In the rows, 128 means zero.
Each run below is a few steps of one of 6 hidden systems, one row a step.
run 1, vulig (10 x 20):
[[111  75  84 116 151 127 174 206  62 118 143  97 140 202 110 124 142 139
  171 111]
 [181 120 134 100 100 119 123 132 173 108 118 175 114  45 135 140  96 210
  186 156]
 [162 175 171 150  82  87 116 105  91 151  95  82 138 153 173  52 129  97
  101  81]
 [ 22 133 139  92 100 159 174  81 162 105 136 132 155 155 150 195 122  99
  159 127]
 [148 148 103 114 151 150 114 118 160 107 167 159  88  73  93  98 145  83
   26 151]
 [100  66 107 158 171  99 152 167  88 179 143  92 130 194  93  88 135 129
  148 171]
 [164 122 143 152 157 126  87 121 164 143 122 155 141  81 140 194 104 210
  186 161]
 [199 186 149 147  96 117  70 143  62 123 105 101 140 167 158 129 129 107
   92  67]
 [ 47 124 114  64  59 157 160 132 122  95 106 148 136 158 107 183 126 114
  183  89]
 [128 136  89  95 125 144 137 104 166 115 114 172  88  37 103  59 163 115
   77 116]]
run 2, gumu:
[[120 155 113  73  96 176 143 140 125 116 180 136 197  48 108 138 123 103
   90 116]
 [126 116  68 130 118 101 188 162 149 132 118 160  86 127 114  67 198 136
   82 152]
 [113 113 184 156 156  79 126  89 183 159 131 112 112 114 139  82 107 191
  185 121]
 [163 136 140 152 162 138  85  85  84 135 123 104 164 175 194 148 106 109
   97 178]
 [ 95 129 124 138  89 143 151 175 121 103 131 112 109 170  92 220 109  67
  164 136]
 [111 136 111  74  97 158  89 150 121 150 162 169 168  77  57 133 117 167
  124 115]
 [138 131  74 132 147 122 121 128 119 135  74 162  79 135 128  76 205 142
   82  95]
 [110 125 174 147 172 111 150  95 161 109 126  84 114 107 161 101 121 143
  179  58]
 [179 124 132 110 146 146 136 113  84  98 161 100 181 132 201 116  91  99
  102 174]
 [128 128 122 136  41 104 175 176 135 117 119 122  95 155 101 159 105  77
  150 182]]
run 3, vulig:
[[102 124 134 110 130 129 148 135 163 139 172 141 156  85 108 131 122 168
  145 138]
 [168 145 127 140 122 103 108 114 109 141 117 134 122 164 162  92 141 140
   82 154]
 [ 85 126 159 143 127 126 124 123 141 130 129 109 112 160 108 167 107 115
  172 111]
 [138 138 108  91 138 167  87 106 115 123 138 153 146  86 122 132 121 129
  100 123]
 [134 118  92 151 111 116 155 166 101 134  96 118 106 156 121 121 158  94
  125 133]
 [101 119 137 118 141 126 144 136 161 134 153 133 145  93 115 133 129 178
  169 107]
 [181 145 128 120 127 117 113 106 106 115 120 132 127 143 180  94 132 138
   92 139]
 [ 93 129 157 137  99 120 146 130 139 116 132 101 110 157 115 154  99  91
  165 121]
 [115 138 121  91 126 159 103  99 132 138 149 152 157  82 110 123 118 128
  104 136]
 [128 125  97 162 129 115 144 144 105 147 101 122 105 165 129 118 164  98
   98 148]]
run 4, gumu (10 x 20):
[[124 138 133 130 159 124 153 133 162 136 186 127 157  91 130 114 141 149
   98 137]
 [134 100 113 140 149  98 145 141 116 139 137 127 108 187 139 100 139 153
  124 170]
 [130 117 160 138 118 119  90 112 131 138 109 123 110 140 119 156  78 144
  189 142]
 [135 157 122 125 112 157  84 121  88 142 116 132 158 135 123 162 128  95
   97 119]
 [ 91 135  99 114 118 147 160 154 141 104 127 145 114 129 102 154 169 113
  122  85]
 [131 117 123 102 160 129 131 126 140 121 157 134 125  84 118  74 129 166
  126 102]
 [161 114 120 140 138 106 142 116 108 131  99 111 116 145 171  75 137 125
  128 143]
 [133 141 169 146  96 114 142 116 146 122 123 103 131 125 154 158  91 110
  168 144]
 [123 155 130 112  93 139 115 131 119 138 163 136 164 137 117 156 117 105
   85 162]
 [ 78 118  98 119 118 131 135 141 146 139 126 159  96 151  78 139 156 129
  119 135]]
run 5, kazu, 10 rows:
[[111 169 138 161 108 108 133 141  92 149 112 103 175 220 173 168 166 133
  116  90]
 [122 150 122  65 101 183 105 113 118  58 125 150 125 116 139 196 102 108
  142  87]
 [124 103  93  89 136 144 113 140 105 122 148 138  82 109  60  53 121  89
   88 127]
 [ 92  90 101 148 145 106 193 120 162 166  97 130 126  97 142  79 169 150
  159 148]
 [191 169 170 187 146 103 124 111 148 135 128  97 144 100 190 137 125 135
  115 122]
 [127 156 154 106 105 114 136 158 112  93 197 116 153 208 144 166 105 131
  110 133]
 [ 94 113 126  65  75 153  93 112 138 125 126 170 116 116  77 161  77 141
  172 156]
 [103 119  98 156 135 136  87 113 110 193  86 133 106 117  67  93 152  87
   95 137]
 [ 97 121  91 168 187 143 177 129 136 134  98 114 143 126 169 155 199 123
  128  96]
 [206 137 139 122 173 137 118 143 118  69 153 114 127 100 181 135 112 157
  135  92]]
run 6, Lanub (10 x 20):
[[165 165 126 174 103 136 178 131 151 112 116 105 144  81 178 183 138  49
  102 167]
 [114 169 155 139 118 124 122 179 137 150 219 117 173 121  67 155 126 128
   89 103]
 [107 114 110  92 100 109  96 117 121 171 133 183 148 181 114 118 131 210
  123 195]
 [124 109 125 158 153 123  74 112 133 125  67 140  32 167 100 148 126 119
  158 116]
 [103 113 116 132 195 171 126 101  87 131 101  90 174 116 166 134 149 113
  152  63]
 [201 138  84  94 121 148 170 164 109  58 148 142 142 102 183 138 139 121
   97 141]
 [140 130 155 107  88  93 147 175 141 124 175 117 103 106  72  61 101 139
  140 101]
 [ 93 133 161 122  63  91 139  67 155 175  93 135 150 129 155  89 113 153
  151 172]
 [ 96 166 148 167 117 134 117  93 172 118 113 126  83 148 126 191 132  56
  101 132]
 [ 68 115 110 127 198 174 123 130 110 157 179 116 182 128  94 154 147 110
  101 114]]
run 7, Zagis, 10 rows:
[[153  89 115 137 198 142 117 121 107 158 145 117 168  96 145 103 117 161
  137 172]
 [165 139 148 191 113  90 148 167 117 131 120  87 118 178 156 168 116 104
  150 152]
 [ 98 164 168 107  82 138  70 122 125 140 143 139 157 143  95 180 100 150
  151  84]
 [122 137  77  75  76 154 106 109  98 117  98 178 115 154 124 120 147 105
   75 152]
 [ 79 110 109 136 165 126 161 114 178 116 103 138  58  99 100  90 170 114
  135  84]
 [158  90 111 129 214 148 140 132 109 128 149 110 177  76 165 100 134 171
  149 124]
 [192 142 154 170 101  82 174 186 113 109 155  81 135 163 171 139 103 112
  141 161]
 [ 98 174 199 112  51 108  77 112 143 157 157 127 152 143  90 150  75 148
  147 107]
 [101 147  95  83  75 158  82  66 108 144  89 176 129 142 123 126 134  93
   65 177]
 [ 58 106  88 151 186 148 159 108 181 119  95 141  51 116  98 128 188  80
  117 103]]
run 8, boke, 10 rows:
[[ 90  95 111 131 151 134 143 147  93 143 125 106 141 179 120 139 136 130
  163 119]
 [177 119 113 131 126 144 102 156 106 124 110 132 126  91 117 162 105 136
  161 135]
 [145 163 118 120  79 120 116 140 104 127 103 130 117 131 119  98 150 113
  101  83]
 [102 139 121  81 108 143 136  91 153 103 117 163 126 122 157 138 137 149
  127 121]
 [129 122 135 128 167 131 135  94 154 120 153 117 107  98 133  86 116 103
   95 148]
 [ 99 106 131 138 132 106 181 145 123 144 151  96 155 156 139 109 130 125
  147 143]
 [161 134 141 149 121 118 118 157 128 143 146 124 150 119 127 175 104 149
  151 159]
 [130 160 138 142  93 117  87 142 106 149 126 132 119 165  93 134 132 113
  105 103]
 [ 83 125 110 100 123 154 103  99 132 129  97 162 118 141 115 159 143 143
  145 110]
 [135 112 102 128 178 154 120 107 132 118 116 130 102  80 123 102 138 103
  112 120]]
run 9, Zagis, 10 rows:
[[155 133 122 121  93 102 112 138  86 150 114 122 125 153 123  61 133 124
  100 131]
 [108 148 148 136 104 116 144  87 170 132  96 133 122 100 154 128 138 133
  149 110]
 [133 135 126 115 172 163 115 105 124 109 164 121 143 103 137 134 120  96
   86 128]
 [ 94 106 112 135 127 116 178 159 127 139 153 114 135 163 115 125 139 117
  132 160]
 [146 115 140 134 124 123  95 135 139 147 122 137 116  98  96 147  92 161
  176 144]
 [154 148 120 147 120 124  90 126  82 149 100 125 136 164 141 124 144 117
   95 118]
 [ 89 150 129 112 105 133 152 117 155 103 115 144 118 147 144 162 151 132
  139  93]
 [131 115 109  83 150 158 118 124 117  99 157 141 119 104 114 103 115 127
  111 120]
 [128 107 114 141 123 101 172 147 120 146 121 107 122 132 132  76 142 122
  133 144]
 [148 138 161 151 131 118 119 119 154 140 131 114 139  84 140 144 107 148
  161 127]]
run 10, Lanub:
[[142  96 121 141 183 158 100 125  94 149 137 107 173 111 138 165  97 129
  154 161]
 [188 140  92 129  85 131 113 192  74 115 107 138 133 147 126 161 137 127
  124 124]
 [115 139 136  93  99 120 114 137 136 123 114 154 126 109 103 114 141 190
  163  54]
 [120 140 134  87 118 127 119  59 135 108 107 146 108 139 176  70 133 130
   97 121]
 [ 92 116 123 145 154 130 189 121 157  98 142  96  86 126 129 115 135  58
  122 126]
 [133 114 140 146 154 139 146 133 135 155 172  98 180  68 128 123 101 111
  132 171]
 [173 155 128 155  71  97 116 173 112 157 134 133 141 155 115 156 123 129
  107 175]
 [ 86 142 145 128 105 114  85 134 143 156 120 151 122 156  83 171 133 179
  165  88]
 [108 127 109  92 154 158  74  61 106 122  92 160 123 162 156 128 139 145
  109 120]
 [127 103  79 128 183 155 161 148 110  81 114 118  80 134 132 118 160  80
  118 101]]
run 11, boke:
[[134 128 128 150  67  86 177 174 144 117 100 131  95 170 132 162 132 136
  173 143]
 [136 168 178 127 123 134  60  92 138 152 136 129 159  92 123 143 104 159
  132  87]
 [100 131  88 117 126 149 119 104  96 128 110 142 115 188 133 129 158  69
   61 151]
 [ 78  93 119 110 160 147 164 136 175 100 140 134  97  83  90 143 117 135
  189 106]
 [180 117 110 143 165 118 116 137  87 167 132 113 171  97 149  66 144 157
  104 139]
 [156 147 130 144  76  97 172 166 125  90 108 117 101 185 167 164 134 113
  143 131]
 [120 160 184  94 102 141  69  91 141 126 158 131 150 106 114 139  75 152
  144  96]
 [ 97 124  94 113 114 140 112  93 107 159 111 150 122 163 111 104 145  82
   67 184]
 [ 70 104 121 146 157 132 184 137 190 122 127 125  95  84  97 152 149 122
  180 108]
 [175 125 119 152 196 131 114 141  93 159 152 110 183 104 155 100 150 168
  105 115]]
run 12, kazu (10 x 20):
[[204 146 152 153 159 117  55 111 126 111 134 128  60 131 123 111  90 111
   88 146]
 [ 49  94 128 120 135 116 175 154 106 151 157  97 162 201 109 121 134 141
  166 118]
 [175 132 115 113  90 157  95 106 119 125  70 154 142  58 155 170 103 137
  162 155]
 [132 159 123 159 120 106 125 169 111 135 144 108  91 173  81 104 163  79
   68  88]
 [ 63 113 108  77 138 156 171 102 154 116 133 156 171 102 156 141 154 176
  160 109]
 [209 135 142 142 147 120  77 103 125 113 116 125  69 104 141  85  94 107
  100 152]
 [ 68 114 143 143 125  99 190 161 120 148 163  83 153 190 118 112 135 120
  149 119]
 [156 142 126 104  90 154 107 107 137 125 106 157 165  63 156 183  98 145
  154 163]
 [137 154 128 154 123 110  97 157 118 135 146 127  76 179  76 118 143  87
   67 119]
 [ 43 100 108  93 151 158 156 104 143 140 124 145 166 123 127 146 155 166
  171 105]]

Name the system that made each run.
run 13 (2 x 20):
[[127 121 122 159 144 114 130 153 140 179 147 126 147 102  92 124 141 145
  125 151]
 [136 141 118 170 138 108 125 162 120 143 115 126 124 174 131 159 169 149
  125 109]]
 -> boke
run 14, 2 rows:
[[134 128 139  90 105 157 111  95 102 110  99 115 147  84 147 118  92 106
  160  93]
 [127 155 105 131  92 135 178 147 122 124 132 114 150  98 130 114 159  64
   80 124]]
 -> Zagis
run 15:
[[170  73  69  91 130 148 144 144  50  93  90 125 119 163 165  95 115 101
  144 166]
 [162 139 156 110  43 107 164 150 153 100 114 115 111  51 119 111  82 113
  185 110]]
 -> boke
run 16:
[[ 87  91 111 117 214 151 154 129 168 124 188 125 112  67  77  86 135 126
  120 122]
 [167  84  97 162 169  87 176 179  92 158 132 103 153 161 161  79 159 180
  146 161]]
 -> boke
run 17, 2 rows:
[[134 130 104 121 179 162 121 104 101 109 116 126 154 138 182 147 157 130
  108 104]
 [126 122 122 115 125 126 186 173 131  77 161 110 113 153 134 143 127 112
  144 117]]
 -> Zagis
run 18 (2 x 20):
[[115 101 116 122 124 135 108 130 121 157  90 136 124  91  94 119 120 152
  185 111]
 [156 142 113 141 135 130 139 118 119 130  88 122 149  97 179 119 163 137
  127  97]]
 -> vulig
run 19:
[[106 104 100  84 120 109 188 165  77 113 156 122 175 224 169  92 155 177
  132 123]
 [157  98 140  92 103 131 122 117 173  73 115 159  57  77 119 143  60 143
  202 165]]
 -> Lanub
run 20, 2 rows:
[[124 128 143 130  95 108 143 136 166 155 146 139 143  86 111 130 110 156
  152 168]
 [127 162 143 177 130 103 115 128 139 170 134 122 137 150 126 131 158 127
   86 132]]
 -> boke
run 21:
[[119 100 103 151 167 119 170 193 104 135 156  87 115 135  80  81 154  95
  122  94]
 [160 120 138 134 102 102 145 155 135 157 123 136 177  91 149 133 121 216
  186 148]]
 -> Zagis
run 22, 2 rows:
[[ 66 117 181 137 164 118  90  66 155 164 154  99  88 139  82  70  91  96
  127 120]
 [ 99 100  93 166 152 144 167 110 108 157  95 108 170 150 172 163 152  92
  128 199]]
 -> Lanub
run 23:
[[152 145 120  87 103 122 120 152 117 115 162 153 137 132 118 103 131 167
   99 121]
 [ 93 127 137 105  91 109 124  93 150 136 107 151  95 149 119  95 124 142
  138 131]]
 -> kazu
run 24 (2 x 20):
[[ 97 171 132 192 120 102 123 146 134 190 115 122 144 168 106 151 191 126
   87  99]
 [111 126 123 117 194 144 105 111 152 113 163 160 138 159 152 185 143 200
  127 136]]
 -> Lanub
run 25:
[[125 129  90 128  84 112 165 146 124 137 139 157 138 202 146 166 149 115
   78 234]
 [ 78 133 164 158 146 141  87 120 192 139 128 135  83  91  64 210 109 139
  186  91]]
 -> kazu
run 26:
[[125 144  91  99  83 145 128 193  39 136 147 116 192 188 105 144 150 101
   93 103]
 [108 129  80  75  75 154 148 131 162  85  73 195  78  83 107 153 157 139
  155 100]]
 -> kazu
run 27:
[[155  76  91 201 175 114 142 184 105 198 120 107 157 110 105 148 138 147
  159 207]
 [220 161 150 177 115 105  63 180  94 148 103 122 147 138 139 194 114 190
  164 108]]
 -> Lanub
run 28:
[[142 134 149 149 164 129 131 129 178 107 146 127 111  78 131 163 119 157
  161 104]
 [150 137 131 128 144 120 101 128  70 144 144 103 154 179 147  82 135 122
   82 119]]
 -> boke
run 29, 2 rows:
[[ 94 119 169  99  86 139  87  96 121 147 118 101 113  80  61  74  59  79
  171  96]
 [121 140  76 145 101 152 149 106 110 184  76 135 186  68 146 120 181  88
   86 156]]
 -> Zagis
run 30 (2 x 20):
[[ 59 144 130 148 124 104 171 176 177 161 190 133 144 142  66 150 164 149
  113 114]
 [165  98 113 100 149 124  72 116 125 142 135 179 120 129 124 124 100 211
  138 200]]
 -> Zagis
run 31 (2 x 20):
[[157 148 143 128  87 108 140 140 154 137 140 130 129  60 110  98 114 133
  124 135]
 [100 143 144 130 105 104 140 102 115 163 124 112 164 176 156  96 146 133
  107 135]]
 -> vulig
run 32 (2 x 20):
[[161 126  72 100 133 149  85 162  66 137 120 161 142 147 110 120 159 154
   89 118]
 [127 102 108 139 111 104 152 163 130 122  74 135  82 143 117 133 147 158
  197  99]]
 -> vulig
run 33 (2 x 20):
[[102 135 120 200 159 126 161 151 158 171 129 106 145 101 115 180 166 102
  126 137]
 [166 146 114 134 175 142 104 150 125 111 158 149 156 134 156 186 152 186
  110 113]]
 -> kazu
run 34:
[[120 112 126 138 169  99 142 141 150 146 172 134 116 151 119  90 148 175
  111 146]
 [157 114 157 139 162 113  87 106 125 131 132 122 112 159 150 129  91 166
  151 154]]
 -> vulig
run 35 (2 x 20):
[[ 71 122 137 135 131 142 168 107 142 135 136  99 141 121 126 137 126  75
  142 128]
 [126 114 108 130 140 152 130 155 128 142 151 132 151  87  98 166 117 119
  135 161]]
 -> Zagis
run 36:
[[ 95 105 100  88 136 139 150 115 129 121 116 140 119  96 116  73 148 133
  135  96]
 [162 116 127 150 160 116 150 106 141 131 108 112 120  76 168  83 134 131
  136 132]]
 -> gumu
run 37:
[[105 109 113  85 112 191  76  54  69 140  73 123 168 110 145 143  89  76
  147 147]
 [116 147  80 176 106 152 180 172 145 131  93 121 120  66  99 183 184  43
  109 118]]
 -> vulig
run 38, 2 rows:
[[174 128 102  61 129 151 120 149  63  66 185 138 149 188 161 119 106 120
   73 155]
 [118 107 132 125  45  97 134 158 150 140 103 142  61 130  58 135  80 109
  187 180]]
 -> vulig
